In the data rows, 128 means zero.
Here are some points:
[134, 143, 139, 101, 114, 130, 126, 145, 0, 255, 100, 112]
[149, 129, 167, 93, 82, 153, 137, 88, 131, 95, 135, 130]
[136, 121, 125, 123, 131, 131, 130, 136, 114, 135, 136, 128]
[74, 72, 95, 149, 160, 113, 135, 154, 158, 125, 135, 134]
[141, 120, 129, 88, 124, 148, 180, 125, 101, 162, 122, 151]
[149, 161, 93, 104, 132, 85, 85, 148, 136, 103, 99, 145]
[150, 164, 101, 110, 131, 83, 85, 148, 136, 104, 104, 142]
[86, 92, 255, 49, 0, 136, 140, 108, 109, 106, 160, 113]
[110, 126, 137, 113, 116, 142, 153, 119, 110, 175, 104, 148]
[120, 128, 149, 188, 130, 129, 97, 125, 126, 100, 181, 21]
[148, 137, 120, 112, 121, 105, 101, 144, 118, 110, 124, 115]
[142, 101, 114, 109, 137, 130, 141, 138, 135, 113, 145, 141]
[148, 150, 87, 108, 133, 87, 86, 156, 137, 110, 102, 145]
[133, 133, 143, 138, 119, 133, 121, 117, 115, 119, 135, 101]
[136, 150, 119, 108, 112, 97, 96, 141, 127, 104, 118, 129]
[140, 112, 109, 110, 131, 121, 133, 146, 133, 115, 136, 138]
[138, 135, 129, 130, 133, 132, 123, 140, 108, 130, 136, 105]
[125, 205, 130, 175, 134, 127, 104, 120, 118, 146, 84, 112]
[154, 166, 84, 102, 129, 78, 85, 152, 135, 104, 101, 141]
[112, 126, 147, 94, 105, 142, 159, 119, 86, 193, 96, 140]
[135, 101, 114, 114, 137, 135, 141, 120, 157, 101, 142, 150]
[121, 170, 120, 136, 124, 106, 99, 135, 128, 127, 101, 123]
21 more points follow, each with its number after it:
[146, 144, 109, 113, 130, 95, 104, 144, 131, 107, 115, 131] 0
[156, 125, 115, 109, 132, 118, 149, 171, 64, 172, 129, 126] 1
[148, 107, 116, 123, 135, 127, 146, 154, 99, 136, 147, 118] 2
[160, 129, 184, 255, 152, 214, 129, 77, 150, 104, 177, 59] 3
[154, 102, 129, 135, 156, 152, 155, 125, 133, 133, 160, 120] 4
[138, 108, 133, 127, 128, 125, 126, 158, 113, 111, 181, 99] 5
[41, 121, 95, 167, 160, 117, 132, 146, 141, 173, 95, 137] 6
[128, 148, 164, 109, 92, 118, 106, 115, 114, 118, 127, 115] 7
[144, 150, 86, 99, 131, 69, 88, 153, 140, 104, 101, 149] 8
[144, 151, 80, 107, 137, 80, 99, 162, 133, 115, 103, 150] 9
[142, 106, 124, 132, 143, 146, 135, 122, 122, 121, 157, 116] 10
[67, 111, 123, 131, 137, 157, 167, 84, 203, 137, 98, 199] 11
[144, 70, 109, 114, 156, 137, 161, 147, 127, 126, 148, 143] 12
[54, 66, 246, 107, 38, 165, 168, 75, 129, 117, 161, 124] 13
[138, 101, 121, 99, 137, 150, 166, 113, 144, 128, 124, 175] 14
[217, 102, 91, 139, 247, 149, 180, 175, 121, 145, 150, 140] 15
[155, 95, 121, 133, 149, 141, 152, 147, 110, 139, 161, 122] 16
[99, 125, 143, 103, 106, 146, 164, 112, 100, 199, 88, 153] 17
[158, 117, 133, 125, 131, 163, 172, 103, 135, 122, 135, 139] 18
[144, 120, 139, 136, 134, 141, 139, 105, 128, 118, 153, 122] 19
[124, 168, 121, 134, 106, 43, 12, 158, 124, 85, 125, 83] 20
Which of these numbered points is nearest to each point below by angle, seen from the average point of the first points? Its number follows each.
[34, 101, 139, 119, 102, 124, 138, 122, 142, 129, 122, 137] > 13
[131, 138, 100, 104, 123, 89, 107, 146, 138, 112, 111, 145] > 8
[123, 100, 138, 156, 128, 97, 103, 175, 95, 110, 214, 0] > 5
[142, 104, 107, 125, 146, 134, 144, 145, 106, 148, 137, 131] > 16
[141, 144, 123, 122, 117, 109, 108, 130, 116, 114, 126, 122] > 20
[146, 192, 99, 95, 112, 43, 50, 155, 133, 92, 90, 141] > 8
[114, 207, 255, 98, 0, 140, 104, 15, 104, 110, 119, 92] > 7
[146, 116, 116, 120, 135, 121, 130, 150, 102, 127, 140, 120] > 2
[145, 86, 104, 127, 160, 139, 170, 157, 105, 152, 148, 133] > 16
[123, 134, 156, 96, 98, 154, 155, 115, 85, 178, 107, 143] > 17
[80, 131, 117, 137, 129, 117, 125, 133, 137, 141, 102, 137] > 6
